The same turns and mirrors carry the whole set onto itself and the rows of a family onto each other. Which other rows belong to the same family as each row named below? List them in the order they appear above.
These 40 rows form 5 families of 8 rows each.
biz: [ 1.62 -2.67 -0.45  0.67 -2.04 -0.73  0.23 -0.64  1.09  2.32  0.04 -0.20
  0.58 -2.52  1.55 -1.12]
kod: [ 3.06 -0.26 -1.07  0.67 -1.72  1.84 -0.07  0.87 -0.99  0.59 -0.19 -3.60
  0.34  1.21  2.12 -0.56]
balo: [-1.73 -0.38 -2.16  0.43 -1.76  0.10  0.27 -0.79 -2.43  1.05 -3.60  0.26
 -0.51 -0.79 -0.50 -0.96]
vifen: [ 2.40 -2.31 -0.43  1.22 -0.55 -0.95  1.49  0.55  1.11  1.30 -1.75  0.84
  0.57 -1.36  2.26 -1.08]
memol: [ 0.33 -1.04 -0.33  2.10  0.21  1.53  1.94 -1.69 -2.22 -1.47 -0.87 -0.72
  2.64  1.18  0.70  0.03]
Dadaf: [ 2.13 -1.37 -0.32  1.53 -1.03  1.09  0.70  0.58 -2.70 -0.44 -1.36 -0.56
  3.89  0.87 -0.84  0.25]
furev: [ 0.97 -0.50 -0.62  0.94 -0.64  1.57  2.18 -0.32 -3.43 -1.16 -1.70 -0.68
  2.86  1.34  0.46  0.73]
vekos: [ 3.55 -0.34 -2.50 -0.72 -0.54  1.15 -2.24 -0.91 -0.58  0.43 -1.89 -1.77
  0.27 -0.52  1.03 -0.03]
Badog: [ 2.71  1.52 -1.25 -0.66 -0.04  1.30 -0.42 -0.59 -0.56 -0.24 -1.87 -1.46
 -1.07  0.14  1.93  0.02]
Vomu: [ 2.13  1.66 -0.87 -0.45 -1.59  1.95 -0.17  0.31 -0.56  1.13  0.67 -2.79
 -0.22 -0.39  1.43 -0.54]
vepel: [ 1.40 -2.48 -1.34  0.08 -2.01 -0.34  0.97 -1.76  0.19  2.32  0.16 -1.47
  0.92 -2.17  2.20 -2.57]
gor: [ 3.13 -0.86 -2.32  1.48 -1.79 -1.21  3.41 -0.68 -0.52  1.92 -1.21 -0.17
  0.94 -0.99  2.29 -1.27]
mukup: [ 3.07 -0.75 -1.42 -0.09 -1.11  1.22 -1.51 -1.25 -0.99 -0.19 -1.70 -2.86
 -0.70  0.78  2.07  0.16]
par: [ 1.70 -1.06 -0.82  2.63  0.01  0.87  1.57 -0.15 -3.08  0.16 -1.18 -2.03
  3.28  1.22 -0.35 -0.71]
vagem: [ 2.54 -1.33 -2.52  0.74 -2.56 -1.37  1.74 -2.65 -0.53  2.26 -0.70 -0.52
  0.36 -2.09  1.73 -0.85]
nas: [ 2.40 -2.09 -1.36  0.58 -0.12 -0.69  2.32 -0.61  0.19  0.97 -2.24 -0.08
  0.77 -0.77  3.02 -2.51]
gofa: [-1.25 -2.39 -2.12  0.64 -1.35 -0.63  0.73 -0.17 -2.12  1.40 -3.65  0.04
 -0.20  1.09  0.67 -1.37]
guvo: [ 2.11 -0.90 -1.20  1.59 -0.93 -0.92  3.30  0.46  0.03  1.80 -1.50 -0.11
 -0.29 -1.16  3.01 -0.47]
tude: [-1.37 -0.73 -2.73  1.42 -0.17 -0.28 -0.46 -0.27 -1.01  2.00 -2.17  0.67
 -0.53  0.11 -0.65  0.59]
fegev: [ 2.89  0.13 -1.40 -0.31 -0.74  1.97 -0.68 -0.82 -0.57 -1.18 -2.03 -1.21
 -0.28 -0.74  2.30  1.40]
toli: [ 2.23  0.06  0.08  0.86 -0.39 -0.59  2.99 -0.01  0.49  1.40 -0.47  0.19
  0.51 -1.46  2.32 -1.54]
pulu: [ 2.20  0.34 -2.53 -0.68 -2.95  3.09 -0.25  0.88 -0.32  0.07 -0.16 -1.60
  1.19 -0.79  1.80 -0.60]
Mefeb: [ 2.59  0.20 -2.78 -0.94 -1.70  2.56 -0.68 -0.10 -0.35 -1.09 -2.25 -0.60
  0.40 -0.48  2.10 -0.07]
ritov: [-0.35 -1.48 -0.39  1.54 -1.04  1.66  0.67 -3.00 -2.19 -0.67  0.54 -1.55
  2.47  0.03  0.10  0.13]
gaku: [ 2.45  0.41 -0.94  0.24 -2.24  2.79  0.29  1.00 -0.59  0.25  0.66 -2.60
  0.92 -0.93  1.99  0.62]
gegur: [-1.84 -2.34 -1.80  0.83 -2.86 -0.02  0.91  0.55 -2.10  2.67 -1.26 -1.18
  0.53  0.58  0.23 -1.90]
fedot: [ 0.58 -0.27 -0.41  1.13 -2.35  1.02  0.56 -2.23 -3.37  0.00 -0.59 -1.25
  2.83 -1.49 -1.54 -0.08]
vite: [ 1.43  0.16 -0.40  1.76 -0.79  0.77  1.95 -0.85 -3.37 -1.03 -2.45 -0.15
  2.84 -0.17 -0.78 -0.16]
vif: [ 1.08 -1.78 -1.24  1.53 -0.56  0.44 -0.79 -3.11 -3.09  0.19 -1.19 -2.21
  2.29 -0.17 -0.97 -0.02]
les: [ 1.63 -0.62 -0.22 -0.12 -1.12 -0.92  0.97 -2.47  0.48  1.67 -0.12 -0.12
 -0.23 -2.74  1.69 -1.02]
bok: [-1.54 -0.36 -2.39  2.06 -0.95  0.32  0.65  1.52 -1.04  2.82 -0.57 -0.12
  0.43  0.31 -0.64 -0.05]
radu: [ 0.00 -1.12 -0.83  0.03 -2.10  1.56  0.12 -2.56 -3.43 -0.27 -0.16 -1.67
  2.45 -0.24 -0.38  1.01]
kir: [ 3.62  0.33 -2.05  0.23 -1.06  1.87 -0.33  1.83 -0.60  1.25 -0.29 -2.53
  1.52  0.13  1.24 -0.92]
Lel: [-2.10 -2.07 -1.84  1.15 -1.75  1.03 -0.16  1.09 -1.12  2.42 -0.78 -0.83
  1.33 -0.86 -0.46 -1.91]
mufe: [-1.65 -0.98 -1.86  0.92 -2.26 -0.01  1.82  1.45 -2.01  2.97 -0.61  0.10
  1.17 -0.40 -0.30 -0.28]
zum: [ 1.55 -1.99 -0.59  0.63 -1.66  0.76 -1.17 -1.78 -2.72 -0.22 -1.12 -0.81
  3.15 -0.27 -1.38  0.74]
pazu: [-1.34 -2.09 -2.17  1.04  0.16  0.32 -0.07  0.48 -1.12  0.84 -3.74  0.75
  0.53 -0.04  0.13 -1.38]
Suse: [ 1.24 -1.59 -1.40  0.60 -2.26 -1.03  1.15 -1.98  0.00  2.51 -0.26 -0.90
 -0.90 -2.73  2.17 -0.10]
dut: [-1.31 -1.40 -2.34  0.27 -0.95 -0.79  0.66 -0.60 -2.04  1.67 -3.16  1.38
 -0.03 -0.43 -0.11  0.61]
vodot: [-1.78  0.12 -1.75  1.20 -2.48  0.78  1.75  1.48 -2.43  1.87 -1.85 -0.55
  0.60 -0.42 -0.44 -1.75]

Same family as vodot: balo, Badog, Vomu, toli, fedot, vite, les
Same family as radu: furev, guvo, fegev, gaku, mufe, Suse, dut
Same family as kod: biz, vifen, Dadaf, mukup, gofa, gegur, zum

The same turns and mirrors carry the whole set onto itself and the rows of a family onto each other. Which other rows belong to the same family as each row named below? List them in the order they appear above.
These 32 rows form 4 families of 8 rows each.
fel: [ 0.65 -1.63  0.49  0.67 -0.57  0.93  1.74  0.39  2.66  1.44 -0.52 -4.52
  2.12 -1.94 -3.06  2.10  1.80]
Kome: [-0.77  0.68  2.20 -1.46 -0.66 -0.25 -0.80  1.60  1.95  0.08  1.96 -1.83
  1.89 -2.23 -2.20 -0.28  2.39]
lamov: [ 2.32 -1.31  1.31  2.11  2.12 -0.12 -0.08  0.16 -0.19  0.62  1.38 -3.70
  0.80 -3.59 -1.50 -0.35  1.22]
miloz: [ 1.93 -1.37  0.46  2.30  1.22  0.94 -1.02  0.23 -0.37  1.05  1.36 -2.93
  0.61 -3.25 -1.81 -1.03  1.87]
Togim: [ 1.08 -2.84 -1.27  3.00  0.10 -0.11  2.34 -0.48  2.00  0.41 -0.50 -3.24
 -1.51 -2.28  0.79  0.71  0.87]
voza: [-0.54  0.21  2.59 -1.73 -0.81 -0.24 -0.20  1.04  1.20  0.46  1.86 -1.05
  0.62 -3.02 -2.42 -0.61  1.54]
fanom: [-0.51 -3.69  0.15  0.30 -0.47 -1.20  0.37  1.05  1.44 -2.13 -0.14 -2.62
  2.19 -2.82 -1.04  1.40  0.32]
Vudef: [-1.02 -2.24  0.03  0.30  0.81 -1.09  0.54  1.19  1.57 -3.23  0.20 -2.47
  0.89 -2.34 -1.67  1.73  0.51]
Faf: [-0.95  0.66  2.27 -0.99 -1.02 -1.89  0.26  1.59  1.43  0.18  1.56 -1.34
  1.30 -1.20 -2.09 -0.81  1.45]
bulep: [ 0.93  0.85  0.41  1.32 -0.74  1.53  2.52  0.44  2.95  2.22  1.90 -2.44
 -0.23 -0.99 -0.04 -1.23  3.08]
vafu: [-1.54 -2.73  0.27 -0.02  0.45 -1.62  0.32  0.14  1.29 -2.47 -0.69 -2.92
  0.58 -3.50 -1.09  0.38  0.23]
Mezi: [-0.10 -0.20  0.11  1.87 -0.27 -0.93 -0.12  1.13  0.34 -1.45  1.96 -0.76
 -1.38 -2.54  1.67  0.28  0.43]
kavug: [-0.56  0.28  2.85 -1.18 -0.85 -0.73  0.64  2.49  1.15 -0.22  1.17 -1.84
  0.39 -2.61 -1.91 -1.35  2.55]
Guv: [ 0.35 -2.00  0.82  0.27 -0.66  0.22  1.57  0.04  3.27  2.02 -0.64 -3.76
  2.32 -1.74 -2.85  0.44  3.40]
Nurid: [-0.39 -0.60  0.42  0.82  0.02 -1.27 -0.29  0.81  1.30 -0.88  2.05 -0.55
 -1.72 -2.62  1.74 -1.68  1.46]
buz: [-0.65 -3.09  0.49  0.22  0.18 -1.91 -1.00  0.68  1.10 -1.64 -0.36 -2.62
  0.60 -3.56 -1.36  1.75  0.15]
bofi: [ 1.83  0.55  0.66  1.09 -0.61  1.56  1.27  0.94  3.06  2.98  2.51 -2.72
 -0.67 -1.29 -0.35 -0.19  2.54]
dupum: [ 0.55 -1.90  1.17 -0.83 -0.16  0.39  1.09 -0.28  2.58  1.11 -0.61 -4.90
  1.33 -1.41 -2.78  1.87  2.51]
feki: [ 2.27 -1.03  0.38  1.28  1.35 -0.44 -0.69 -0.01 -0.19  0.01  1.75 -3.58
  0.57 -4.43 -1.12  0.19  2.94]
faki: [-2.27 -1.35 -0.53 -0.09 -1.61 -0.42  2.73  0.26  3.51  1.06  0.47 -1.23
 -0.18 -1.01  0.68  1.45  1.26]
Zev: [-1.67 -0.87  0.46 -0.68 -1.81 -1.25  2.54  0.93  4.41 -0.50  0.19 -2.16
 -0.15 -1.31  0.44  1.54  1.35]
fasu: [ 0.88 -2.55 -1.99  2.62  0.46  0.52  0.86 -1.36  2.92  0.70  0.44 -3.30
 -0.05 -1.93  0.55  1.82  0.63]
gopi: [-2.03 -0.91 -0.35 -1.08 -2.35  0.02  1.64  0.98  4.52 -0.13  0.34 -2.03
 -0.86 -1.22 -0.03  0.63  1.56]
Bek: [ 1.24 -2.80 -1.35  3.15  0.14  1.15  1.10 -0.36  2.28  0.42 -0.32 -3.25
 -0.44 -3.08  0.88  1.55  2.33]
puzak: [ 1.32  0.10  0.86  1.13 -1.25  0.86  1.01  0.01  2.53  3.82  1.43 -2.75
 -0.55 -2.20  0.26 -1.30  2.61]
daku: [ 0.77 -2.48 -1.69  2.69  0.61  0.12  1.78  0.02  3.11  0.04 -0.10 -4.59
 -0.77 -1.85  0.97  0.87  1.22]
kigo: [ 2.56 -0.76  1.44  2.23  0.73 -0.33 -1.23  0.85  0.10 -0.44  0.83 -3.37
  1.15 -3.28 -1.83 -0.67  2.55]
Kuf: [ 0.84  1.49  0.77  1.84 -0.43  0.46  1.06  0.16  2.15  2.78  1.36 -1.98
 -1.24 -1.52 -0.13 -0.61  3.46]
nonaf: [ 0.09 -2.87  1.23  0.17 -1.22  1.10  1.00 -0.19  2.69  0.78  0.75 -4.63
  1.99 -1.43 -2.96  0.79  2.99]
vod: [-0.27 -0.37 -0.26  1.82  0.10 -0.48  0.51  1.35  1.81 -0.57  2.39 -0.77
 -1.46 -3.42  1.30 -1.65  0.16]
faveb: [-1.98 -1.17  0.51  0.14 -1.83  0.16  2.29  1.10  4.31  0.56 -0.16 -1.60
 -0.25 -0.21 -0.22  0.28  0.12]
Rivod: [ 0.16  0.61 -0.38  1.28  0.74 -1.41  0.50  1.30  1.41 -0.19  0.84 -0.58
 -1.66 -3.22  1.62 -0.42  0.14]

Same family as Guv: fanom, Faf, Mezi, faki, Bek, kigo, Kuf
Same family as vod: lamov, voza, vafu, bofi, dupum, gopi, daku
Same family as feki: Vudef, kavug, fasu, puzak, nonaf, faveb, Rivod

The same turns and mirrors carry the whole set onto itself and the rows of a family onto each other. Which other rows belong to the same family as each row named below? List them in the order they appear above.
These 40 rows form 8 families of 5 rows each.
faso: [ 0.50 -0.66 -2.31  0.22  1.28 -0.40 -1.08 -0.04  0.02 -0.77 -0.72 -0.64
 -0.52  1.24  1.28  0.34]
zun: [-2.31  1.10 -1.76 -0.62  2.19  0.06  3.41  0.96 -1.62 -1.86 -2.40 -1.13
  2.77 -1.22  0.02  2.50]
kon: [-2.71  0.14  0.56  2.42  2.53  2.15  0.93  1.36  0.42 -1.59 -0.21 -1.13
  0.55  1.23  1.21  1.70]
latuk: [-2.10  1.19 -0.47  1.61  2.86 -1.38  1.12  1.30 -1.36 -0.75 -0.24 -1.02
 -0.03 -0.45  0.56  0.94]
tisa: [ 1.53  0.51  1.09  0.29 -0.16  0.34  2.27  0.59  3.21 -1.40 -0.60  0.21
  0.62  1.57  1.96  2.39]
zudi: [-1.97  0.61 -0.29 -0.45  2.65  2.24  2.32  0.41 -0.62 -0.26 -2.05 -1.83
  1.81  1.52 -1.09  1.31]
goler: [-2.20  2.07 -0.20 -0.29  0.87  1.01  0.89  0.70  1.50 -0.31 -4.09 -1.58
  1.75 -1.40  0.11  3.28]
bep: [-0.38 -0.66 -0.83 -1.07 -0.45 -2.18  1.46 -0.74 -0.20 -2.20 -2.70 -0.59
 -1.37  1.07  1.67  1.74]
pir: [-1.01 -0.55 -3.11 -0.54  1.64 -1.03 -0.02  2.35 -1.04 -1.03 -1.31 -0.19
  0.71 -0.01  0.65  1.31]
bez: [-1.85 -0.57  0.11 -0.04  0.52  0.24 -0.07  1.25  0.26 -3.28 -2.40  1.04
 -1.35  0.99  1.81  1.91]
mil: [-3.18  1.02  0.13  1.49  2.03 -0.43  2.75  0.42  0.00 -1.07 -2.93  0.31
  3.31  1.61 -0.16  2.52]
depo: [ 1.59 -0.85 -0.25  1.00 -0.24  1.11  2.83 -1.93  1.88 -2.04 -1.87 -1.08
 -0.12  0.41  1.66  2.16]
gepu: [-2.23  2.28 -0.52  1.53  1.04 -0.29  0.15  1.52  2.18 -0.64 -1.73 -2.11
  0.47 -1.61  0.88  3.02]
pime: [ 1.04  1.28 -0.32 -0.66 -0.84  1.11  2.95  0.05  2.21 -2.06 -0.71 -0.32
  3.59  0.84 -0.29  2.79]
bidos: [ 0.76  2.23 -0.55 -0.48 -0.17 -0.04  1.03 -0.35  2.84 -0.29 -2.71 -2.59
 -0.10 -0.63  0.70  2.76]
gorap: [ 1.07  1.80 -0.35 -1.15  0.63  1.65  1.68  0.01 -1.07 -1.94  0.18 -1.63
  2.95  0.92 -1.04  2.29]
toduf: [-3.38 -0.60 -0.69  1.88  2.95  0.35 -0.35  0.39  0.22 -1.65 -0.14 -0.78
  0.95  0.15 -0.48  2.03]
Zunu: [-2.54 -0.26 -0.31  1.58  0.13 -2.11 -0.38  0.54 -1.23 -2.73 -0.41  0.08
  0.56 -0.24  1.02  2.41]
tibel: [-0.53  0.09  0.90  0.35 -0.01  1.69  1.71  2.53  0.44 -3.19 -1.46  0.13
 -0.60  1.23  2.55  2.43]
tibe: [-1.60 -0.58 -1.25 -1.85  2.73  0.50  2.12 -0.46 -0.30 -0.65 -2.48 -1.25
  2.30  0.23 -1.69  2.67]
vibor: [ 0.62 -0.41 -0.93  0.18  0.53 -1.20  0.99 -3.39  0.63 -2.06 -0.08 -2.01
  1.16  0.44  1.35  2.94]
gipod: [-1.19 -0.97 -2.98 -0.25  1.69  0.35  0.54  1.74 -0.59 -1.97 -1.12 -0.24
  3.25 -1.16  1.07  3.40]
deme: [ 1.84  0.52 -1.00 -0.76  0.15  0.73  3.42  1.30  1.24 -2.66  0.23 -2.12
  0.27  0.92  1.27  2.89]
puna: [-3.14 -1.66 -1.39  0.74  2.23 -1.47  2.43 -0.24  0.07 -1.05 -2.02 -1.51
  1.75 -0.59  0.37  3.43]
Gove: [-0.19  2.75  0.04  0.33 -0.02  1.20 -0.21 -1.07  1.82 -0.77 -1.93 -2.03
  2.40 -1.35  0.05  3.38]
nakov: [ 1.52  0.68 -0.65 -1.85  0.54  0.46  0.56 -1.45 -0.44 -3.03 -0.17 -0.62
  2.79 -0.04 -0.11  3.62]
Nusa: [ 0.22  0.57 -1.08  0.36 -0.10  1.69  2.67 -1.60 -0.02 -3.43 -1.28 -0.83
  3.70 -1.11  0.74  3.49]
Fuguk: [ 1.11 -0.58 -1.48 -0.78  0.70 -0.54  1.96 -0.34  2.19 -3.23 -0.34 -1.49
 -0.91  0.71  2.18  3.15]
rabe: [ 1.77  1.49 -0.23 -0.25  0.06 -1.33  3.40 -1.45  1.37 -1.67 -1.65 -0.66
  1.86  2.40  0.84  2.61]
Fus: [-0.44  2.91  0.47  0.11 -0.85 -0.28 -0.60  1.39  1.32 -1.27 -2.61 -0.74
 -0.37 -0.96  1.21  2.53]
Posi: [ 0.05 -1.91 -2.49 -0.32  1.58  1.87  1.02 -0.68  1.05 -1.79 -2.07 -0.60
  2.93 -0.26  2.04  3.46]
gazug: [ 0.27  0.24  1.20  1.11  0.47 -0.17  0.45  0.03 -0.52 -1.24 -1.83  0.56
 -1.72  0.93  1.45  0.52]
notop: [ 0.40  1.80  0.45  1.09 -0.51 -2.00  2.00  0.65  0.86 -2.76 -1.27  0.67
  0.17  2.39  2.15  2.15]
suk: [-2.65  1.06 -0.03  2.76  1.45 -1.86  2.29  1.60  1.02 -1.91 -1.34  0.20
  0.74  1.84  1.59  2.17]
duval: [-1.11 -0.71  0.16 -1.06  0.52  0.10  1.06 -2.35 -1.31 -1.90 -2.83 -0.15
  3.28 -0.14  0.42  3.60]
gugiv: [ 1.15 -1.35 -1.60 -0.27  0.69  1.65 -0.75 -1.64  0.74 -1.30 -2.02 -0.07
  1.04  1.21  2.08  1.61]
fuz: [-1.29  1.49  1.48  0.54  1.61  0.00  0.99  1.73  1.67 -0.90 -1.15  0.71
 -0.31  2.00  2.48  1.03]
fike: [-3.38  2.57 -0.28  0.60  2.75  0.10  1.30  1.50  0.64 -0.86 -0.72 -0.52
  1.94  1.44  0.71  0.74]
zazam: [-0.33  1.62  0.01  0.79  1.28 -0.23  2.70 -1.92  0.43 -1.22 -1.32 -0.58
  4.44  1.65 -0.61  3.04]
bef: [-2.02  2.17 -1.51 -0.81  1.18  0.79  2.99  0.72  1.06 -1.38 -1.37 -1.05
  4.02  0.76 -1.13  1.70]

Same family as gazug: zun, latuk, depo, Nusa
Same family as bez: toduf, tibe, nakov, Fuguk
Same family as goler: gepu, bidos, Gove, Fus
Same family as bef: tisa, pime, fuz, fike
Same family as rabe: mil, notop, suk, zazam

The same turns and mirrors carry the whole set onto itself and the rows of a family onto each other. Which other rows belong to the same family as each row named below? List them in the order they appear above.
These 16 rows form 4 families of 4 rows each.
Fevu: [ 0.36  2.46  2.06 -0.19 -1.95 -0.54 -0.89 -2.97 -1.30 -3.26  2.25  0.66
  2.43  1.19  2.81 -0.93  1.08  1.62  1.86]
paf: [-0.94  1.44  2.09  0.77 -3.09 -0.16  0.73 -2.98 -4.09 -2.39  1.47  1.59
  1.67  1.87  4.12  0.30  0.26  0.55  0.17]
reso: [ 0.22  1.22  0.93  0.01 -2.40 -1.27 -1.70 -5.22 -1.86  0.60  1.79  1.08
  3.39  2.75  0.63  0.38  0.23  2.84 -0.12]
kotoz: [-0.33 -0.42 -0.45  0.53 -2.88 -1.87 -0.21 -4.63 -2.31  1.18  1.90 -0.19
  0.90  2.44  2.15 -0.68  1.00  1.18 -1.76]
mikim: [ 0.60  2.16  3.24 -2.20 -0.26  1.09 -0.15 -0.64 -1.20 -0.66  0.97  1.63
  0.80 -1.66  2.44 -1.22  0.02  2.21  0.46]
bog: [ 0.78  0.50 -0.91  1.81 -3.20 -1.60 -0.41 -4.31 -2.67  0.00  2.13  1.03
  1.19  1.39  1.12 -0.25 -1.47  2.63 -2.02]
Nam: [ 0.45  1.03  1.63 -1.90 -0.58  0.16 -1.34 -3.00 -1.71  2.81  0.91  1.77
  1.93 -0.74 -0.09 -0.21 -1.16  3.25 -1.65]
ferif: [-1.54  1.56  1.65 -0.68 -2.45  0.51  0.44 -2.93 -2.91 -2.30  2.74 -0.85
  1.80  1.85  3.29 -1.12  0.17 -1.14  0.08]
pib: [ 0.53  0.84  0.52  0.42 -2.43 -2.51 -1.12 -4.28 -1.82  1.15  0.18 -0.41
  3.14  2.42  0.35 -0.23  0.68  1.48 -1.65]
vor: [ 0.93  2.35  0.99 -0.76 -1.95  1.03  1.34 -0.30 -3.07 -1.68  2.16  0.99
 -0.31 -1.05  1.90 -2.20 -1.59  1.48 -0.84]
nupet: [ 0.44  1.02  2.41 -1.48 -1.11  1.87  1.26 -0.23 -1.00 -0.84  2.13 -0.19
 -1.41  0.54  1.44 -1.29 -1.37  0.86 -0.66]
zolip: [ 1.41  2.39  3.19 -1.31 -0.81  0.59  0.23  0.33 -0.59 -1.10  0.21 -0.26
  0.43 -0.61  1.24 -1.31 -0.48  0.54  0.13]
fune: [-0.61 -1.23  1.79 -0.43 -0.93  0.02 -1.07 -2.91 -1.63  2.09  1.20  0.87
 -0.59 -0.62  0.74  1.27 -1.96  0.75 -2.16]
gemi: [-0.10  0.62  2.50 -0.31 -1.87  1.34  0.16 -2.16 -3.32  2.27  0.80  2.40
  0.29  0.15  1.25  1.51 -2.79  1.74 -1.75]
Zovo: [ 0.61  0.49  2.54 -0.92 -0.55 -0.55 -1.15 -1.97 -1.13  2.74 -0.80  0.59
  1.34 -0.83  0.12  0.62 -1.28  1.30 -2.14]
Mel: [-0.01  2.53  2.43 -0.17 -2.38 -0.94 -0.36 -2.41 -2.04 -2.63  0.86 -0.84
  3.03  2.24  2.06 -0.72  1.01 -0.51  0.93]

Same family as Nam: Fevu, reso, mikim
Same family as nupet: kotoz, ferif, fune
Same family as bog: paf, vor, gemi

